128 stands for zero in the data rows.
Some points, one per row:
[164. 125. 142. 123. 160. 102. 95. 138. 130. 120. 130. 135. 144. 44. 126. 78. 152. 135. 77. 151. 131. 145. 158. 130. 120. 81. 109. 110.]
[149. 86. 177. 128. 122. 89. 98. 94. 138. 129. 126. 156. 195. 120. 155. 119. 169. 127. 93. 141. 81. 140. 117. 89. 147. 103. 189. 150.]
[87. 74. 185. 106. 175. 113. 91. 143. 126. 89. 120. 124. 99. 97. 125. 150. 135. 109. 177. 79. 132. 83. 131. 118. 183. 140. 129. 129.]
[99. 128. 101. 110. 89. 201. 212. 138. 72. 126. 140. 155. 165. 150. 141. 121. 150. 111. 135. 142. 182. 138. 153. 129. 181. 145. 125. 139.]
[81. 131. 87. 201. 137. 152. 163. 157. 100. 100. 113. 144. 98. 153. 154. 149. 105. 142. 169. 4. 103. 197. 117. 125. 158. 138. 82. 80.]
[151. 59. 165. 0. 148. 64. 105. 129. 168. 197. 68. 45. 117. 92. 158. 83. 204. 100. 121. 229. 165. 119. 110. 84. 118. 110. 164. 163.]
[83. 153. 83. 218. 74. 162. 125. 168. 102. 60. 142. 187. 97. 170. 92. 158. 89. 142. 154. 64. 99. 132. 167. 187. 106. 160. 63. 81.]
[194. 137. 108. 119. 110. 126. 141. 121. 138. 141. 124. 110. 114. 126. 92. 88. 113. 152. 65. 167. 109. 193. 153. 155. 104. 80. 143. 133.]
[153. 155. 216. 82. 139. 116. 129. 107. 187. 129. 133. 138. 186. 52. 99. 72. 115. 100. 67. 153. 96. 103. 131. 54. 125. 88. 173. 156.]
[55. 139. 95. 151. 101. 131. 151. 179. 98. 110. 163. 123. 91. 173. 117. 121. 125. 157. 130. 92. 132. 168. 151. 176. 111. 107. 68. 77.]
[99. 211. 178. 151. 129. 145. 178. 91. 98. 102. 196. 143. 177. 95. 69. 130. 111. 156. 186. 62. 86. 108. 104. 138. 104. 147. 114. 66.]
[106. 142. 144. 128. 116. 193. 142. 125. 151. 96. 135. 130. 112. 104. 135. 177. 132. 102. 105. 102. 67. 141. 65. 99. 168. 118. 125. 132.]
[176. 96. 175. 99. 174. 86. 130. 79. 161. 116. 169. 159. 117. 70. 89. 122. 130. 109. 104. 147. 117. 114. 106. 82. 156. 142. 123. 168.]
[201. 128. 139. 64. 111. 100. 118. 131. 151. 155. 140. 84. 171. 122. 68. 67. 136. 136. 116. 159. 183. 112. 119. 105. 134. 121. 137. 157.]
[105. 105. 145. 172. 144. 166. 182. 81. 92. 99. 156. 176. 156. 131. 115. 158. 78. 144. 114. 111. 107. 108. 163. 137. 144. 134. 107. 114.]
[133. 150. 174. 141. 157. 171. 137. 147. 139. 143. 183. 153. 127. 56. 91. 70. 151. 151. 92. 98. 167. 114. 124. 117. 101. 119. 155. 118.]
[104. 196. 103. 106. 108. 135. 152. 160. 167. 114. 119. 125. 92. 162. 140. 153. 71. 151. 135. 84. 120. 81. 114. 107. 138. 140. 83. 86.]
[122. 78. 109. 170. 125. 122. 115. 144. 115. 143. 121. 93. 119. 212. 153. 112. 112. 161. 162. 179. 130. 159. 139. 152. 185. 189. 33. 117.]
[208. 108. 108. 101. 139. 62. 100. 211. 140. 216. 107. 103. 123. 163. 169. 125. 192. 97. 147. 209. 211. 144. 121. 122. 130. 106. 198. 119.]
[110. 173. 127. 114. 139. 114. 138. 154. 164. 173. 106. 112. 116. 118. 86. 71. 154. 105. 130. 196. 163. 157. 138. 147. 122. 96. 119. 141.]
[160. 106. 131. 104. 131. 109. 83. 146. 124. 149. 141. 157. 146. 129. 112. 182. 167. 98. 108. 192. 130. 83. 134. 126. 136. 77. 130. 179.]
[89. 114. 177. 130. 106. 159. 127. 142. 188. 108. 132. 120. 97. 85. 98. 129. 125. 115. 124. 114. 133. 63. 100. 149. 135. 165. 133. 107.]
[78. 148. 95. 166. 87. 148. 137. 148. 86. 107. 142. 83. 132. 222. 100. 212. 89. 164. 162. 80. 142. 166. 111. 168. 108. 201. 98. 98.]
[152. 144. 189. 161. 156. 96. 104. 73. 163. 141. 162. 121. 175. 93. 95. 70. 99. 128. 115. 129. 129. 141. 144. 106. 110. 110. 142. 131.]
[150. 80. 94. 63. 129. 77. 85. 137. 137. 184. 110. 42. 170. 159. 96. 92. 176. 135. 155. 162. 204. 95. 94. 115. 129. 73. 181. 148.]
[90. 168. 164. 147. 129. 169. 139. 106. 122. 75. 182. 170. 74. 119. 149. 144. 117. 130. 118. 117. 76. 121. 175. 128. 154. 133. 122. 111.]
[115. 150. 132. 123. 101. 118. 132. 155. 94. 148. 154. 112. 178. 122. 119. 143. 140. 132. 141. 93. 151. 159. 161. 142. 157. 170. 133. 44.]
[203. 85. 75. 95. 166. 87. 93. 126. 123. 181. 141. 99. 162. 201. 158. 72. 126. 137. 116. 156. 155. 82. 102. 93. 140. 83. 150. 143.]
Then 16 other points, each followed by its number:
[97. 122. 122. 120. 181. 76. 141. 147. 121. 135. 118. 122. 129. 132. 131. 167. 164. 129. 98. 150. 93. 131. 141. 144. 102. 129. 88. 131.] 0
[163. 93. 98. 101. 123. 137. 113. 170. 162. 151. 107. 136. 158. 132. 150. 101. 174. 109. 104. 220. 123. 136. 125. 119. 65. 119. 145. 161.] 1
[65. 157. 82. 141. 120. 148. 129. 106. 115. 131. 134. 188. 157. 140. 176. 115. 106. 146. 159. 94. 110. 135. 127. 155. 132. 102. 151. 123.] 2
[87. 122. 44. 73. 96. 67. 80. 176. 155. 185. 97. 49. 116. 218. 185. 137. 147. 88. 172. 171. 172. 80. 120. 114. 167. 120. 94. 148.] 3
[139. 81. 66. 125. 101. 90. 118. 183. 87. 135. 84. 135. 52. 191. 140. 116. 86. 122. 116. 140. 99. 110. 102. 112. 99. 162. 120. 84.] 4
[169. 151. 94. 123. 119. 97. 78. 155. 124. 181. 116. 104. 170. 155. 201. 160. 203. 114. 115. 200. 178. 143. 176. 161. 120. 95. 135. 150.] 5
[166. 116. 137. 97. 138. 123. 147. 81. 142. 127. 100. 113. 152. 57. 128. 119. 143. 93. 50. 140. 159. 96. 146. 55. 54. 141. 154. 156.] 6
[116. 162. 157. 109. 158. 99. 174. 170. 81. 141. 156. 168. 118. 127. 123. 125. 62. 143. 112. 82. 107. 107. 120. 170. 121. 123. 92. 131.] 7
[113. 132. 145. 132. 113. 135. 97. 140. 125. 77. 152. 145. 130. 97. 156. 136. 134. 137. 136. 61. 174. 106. 94. 114. 114. 103. 153. 142.] 8
[179. 135. 157. 164. 133. 158. 81. 144. 187. 145. 139. 76. 116. 105. 161. 130. 159. 155. 166. 160. 161. 109. 164. 132. 103. 77. 111. 119.] 9
[135. 212. 131. 143. 140. 142. 130. 109. 146. 114. 131. 117. 128. 109. 126. 123. 115. 167. 129. 99. 109. 134. 144. 143. 127. 183. 150. 105.] 10
[137. 110. 123. 112. 131. 104. 89. 125. 109. 113. 128. 62. 167. 89. 70. 137. 145. 117. 107. 160. 118. 100. 130. 160. 115. 133. 172. 147.] 11
[70. 121. 122. 168. 146. 147. 146. 82. 96. 108. 157. 195. 103. 120. 82. 171. 154. 101. 114. 108. 107. 96. 102. 150. 152. 147. 143. 132.] 12
[149. 84. 120. 144. 155. 79. 92. 139. 150. 198. 110. 101. 129. 133. 144. 101. 128. 147. 106. 179. 150. 127. 176. 98. 117. 87. 149. 138.] 13
[95. 167. 162. 181. 93. 208. 150. 120. 126. 89. 162. 129. 84. 151. 112. 186. 96. 127. 140. 54. 73. 91. 146. 142. 180. 154. 118. 114.] 14
[81. 152. 103. 238. 100. 165. 168. 137. 119. 114. 119. 143. 106. 173. 148. 191. 101. 115. 178. 34. 82. 122. 137. 170. 157. 157. 83. 102.] 15
Which three of these numbered points are nearest to each point below, looking only along the 3 directions in which the first points spread most? Their numbers follow each, nearest first.
[129. 142. 80. 139. 90. 110. 177. 123. 93. 93. 116. 154. 103. 122. 171. 186. 126. 173. 97. 110. 123. 174. 83. 125. 119. 143. 116. 126.] > 2 7 0
[160. 112. 160. 126. 192. 122. 141. 127. 138. 148. 140. 114. 175. 55. 109. 90. 101. 108. 96. 148. 111. 91. 82. 143. 101. 132. 202. 140.] > 6 11 9
[111. 137. 114. 134. 116. 183. 149. 110. 104. 112. 136. 164. 115. 157. 137. 135. 135. 141. 180. 74. 83. 218. 105. 160. 170. 117. 43. 156.] > 2 7 15
[194. 46. 74. 22. 127. 72. 97. 136. 140. 240. 72. 47. 126. 223. 193. 162. 199. 101. 163. 207. 162. 119. 124. 112. 182. 125. 167. 172.] > 3 5 13
[103. 187. 160. 167. 131. 189. 108. 114. 97. 101. 148. 167. 141. 67. 144. 173. 78. 128. 107. 113. 118. 98. 101. 106. 113. 106. 51. 97.] > 12 7 10
[146. 190. 143. 159. 150. 167. 169. 107. 117. 101. 139. 149. 119. 136. 94. 81. 38. 123. 126. 101. 139. 121. 181. 135. 118. 135. 106. 163.] > 10 7 2
[143. 83. 122. 72. 98. 102. 111. 156. 111. 198. 105. 70. 100. 236. 202. 140. 199. 133. 151. 255. 129. 103. 147. 140. 110. 149. 97. 111.] > 3 5 4
[99. 152. 157. 171. 173. 141. 140. 114. 102. 110. 120. 160. 140. 139. 108. 193. 93. 160. 133. 71. 112. 168. 82. 135. 130. 90. 159. 130.] > 7 12 2
[104. 190. 156. 116. 98. 180. 103. 100. 158. 165. 110. 62. 144. 146. 180. 112. 166. 150. 168. 138. 162. 159. 132. 92. 114. 104. 127. 143.] > 9 0 11
[141. 139. 86. 112. 106. 123. 114. 184. 155. 197. 103. 60. 125. 119. 163. 69. 164. 105. 133. 188. 205. 155. 182. 108. 142. 187. 132. 151.] > 5 13 1
[62. 163. 192. 172. 90. 173. 210. 133. 108. 106. 145. 155. 132. 118. 120. 109. 135. 134. 142. 82. 143. 120. 134. 178. 121. 158. 146. 125.] > 7 10 2
[123. 117. 114. 105. 123. 135. 154. 115. 135. 138. 151. 91. 102. 138. 159. 157. 146. 97. 127. 113. 177. 93. 86. 129. 117. 137. 118. 130.] > 0 8 4
[171. 137. 118. 93. 37. 39. 71. 164. 196. 197. 89. 30. 116. 124. 105. 111. 179. 155. 140. 191. 235. 130. 185. 123. 123. 165. 115. 128.] > 5 13 1
[146. 118. 129. 132. 139. 92. 122. 164. 108. 168. 101. 97. 118. 186. 162. 160. 147. 142. 149. 107. 171. 145. 76. 162. 130. 116. 132. 123.] > 4 0 5
[173. 185. 198. 128. 157. 129. 147. 88. 107. 94. 175. 164. 126. 92. 111. 110. 117. 141. 163. 140. 116. 134. 113. 149. 83. 119. 138. 148.] > 10 7 8
[116. 105. 143. 174. 162. 122. 162. 98. 117. 139. 190. 138. 133. 118. 122. 151. 67. 111. 81. 54. 49. 128. 143. 125. 169. 120. 121. 110.] > 12 7 10
[107. 119. 143. 57. 121. 77. 81. 137. 116. 212. 119. 108. 189. 81. 121. 91. 167. 122. 104. 190. 191. 170. 176. 106. 135. 124. 171. 173.] > 1 13 11
[174. 143. 111. 38. 201. 126. 89. 100. 146. 144. 155. 71. 140. 157. 111. 83. 137. 106. 113. 183. 154. 97. 111. 119. 131. 97. 122. 144.] > 1 13 11
[159. 48. 71. 69. 58. 82. 89. 196. 113. 238. 92. 62. 124. 167. 166. 132. 178. 107. 176. 196. 183. 136. 120. 115. 150. 112. 135. 121.] > 3 5 13
[66. 153. 93. 166. 100. 128. 132. 171. 68. 105. 146. 173. 108. 161. 156. 219. 92. 161. 176. 65. 158. 164. 114. 162. 152. 172. 41. 79.] > 15 14 2
[202. 72. 85. 86. 84. 96. 114. 129. 155. 186. 83. 49. 93. 140. 141. 123. 224. 121. 115. 199. 189. 139. 120. 152. 102. 120. 179. 103.] > 5 13 1
[61. 135. 97. 215. 65. 162. 138. 123. 94. 61. 120. 115. 93. 151. 108. 171. 99. 176. 169. 98. 122. 158. 140. 156. 116. 161. 42. 124.] > 15 14 2
[120. 101. 127. 178. 135. 108. 168. 150. 147. 110. 123. 135. 130. 147. 192. 149. 104. 109. 138. 169. 135. 126. 130. 139. 133. 104. 132. 162.] > 0 8 9
[145. 149. 127. 108. 131. 92. 185. 172. 123. 84. 129. 102. 134. 149. 158. 141. 129. 93. 173. 141. 122. 144. 131. 132. 131. 133. 134. 122.] > 0 4 9
[151. 124. 136. 107. 170. 63. 98. 135. 159. 157. 85. 117. 178. 161. 131. 112. 161. 120. 136. 157. 217. 125. 109. 124. 100. 107. 185. 157.] > 1 13 5
[156. 131. 45. 50. 112. 34. 101. 191. 169. 253. 136. 94. 128. 149. 158. 87. 172. 116. 162. 168. 210. 125. 159. 81. 122. 75. 184. 125.] > 5 13 1
[122. 152. 97. 139. 80. 123. 125. 130. 111. 126. 139. 160. 98. 126. 158. 154. 109. 162. 178. 127. 92. 133. 168. 175. 140. 104. 98. 74.] > 2 7 10
[139. 136. 107. 84. 83. 122. 48. 133. 112. 228. 127. 110. 82. 142. 124. 133. 189. 74. 137. 164. 155. 131. 118. 115. 132. 119. 147. 162.] > 13 1 5
[133. 155. 163. 130. 165. 100. 132. 145. 136. 132. 161. 119. 125. 94. 131. 126. 157. 155. 114. 91. 71. 109. 120. 106. 131. 143. 166. 122.] > 8 11 10
[101. 188. 122. 96. 123. 106. 148. 133. 139. 101. 133. 110. 163. 90. 105. 112. 82. 128. 83. 87. 124. 114. 78. 184. 116. 109. 153. 113.] > 10 7 8
[130. 81. 50. 58. 145. 83. 130. 129. 188. 159. 88. 40. 145. 183. 148. 130. 205. 96. 178. 165. 165. 139. 159. 129. 181. 137. 144. 212.] > 3 5 13
[173. 106. 127. 98. 144. 139. 103. 99. 137. 145. 97. 99. 133. 156. 116. 98. 135. 114. 122. 154. 186. 143. 120. 99. 138. 111. 124. 147.] > 1 13 9
[199. 109. 164. 107. 122. 116. 99. 70. 132. 161. 120. 156. 195. 29. 104. 61. 187. 103. 84. 133. 131. 144. 148. 45. 90. 149. 142. 128.] > 6 11 9
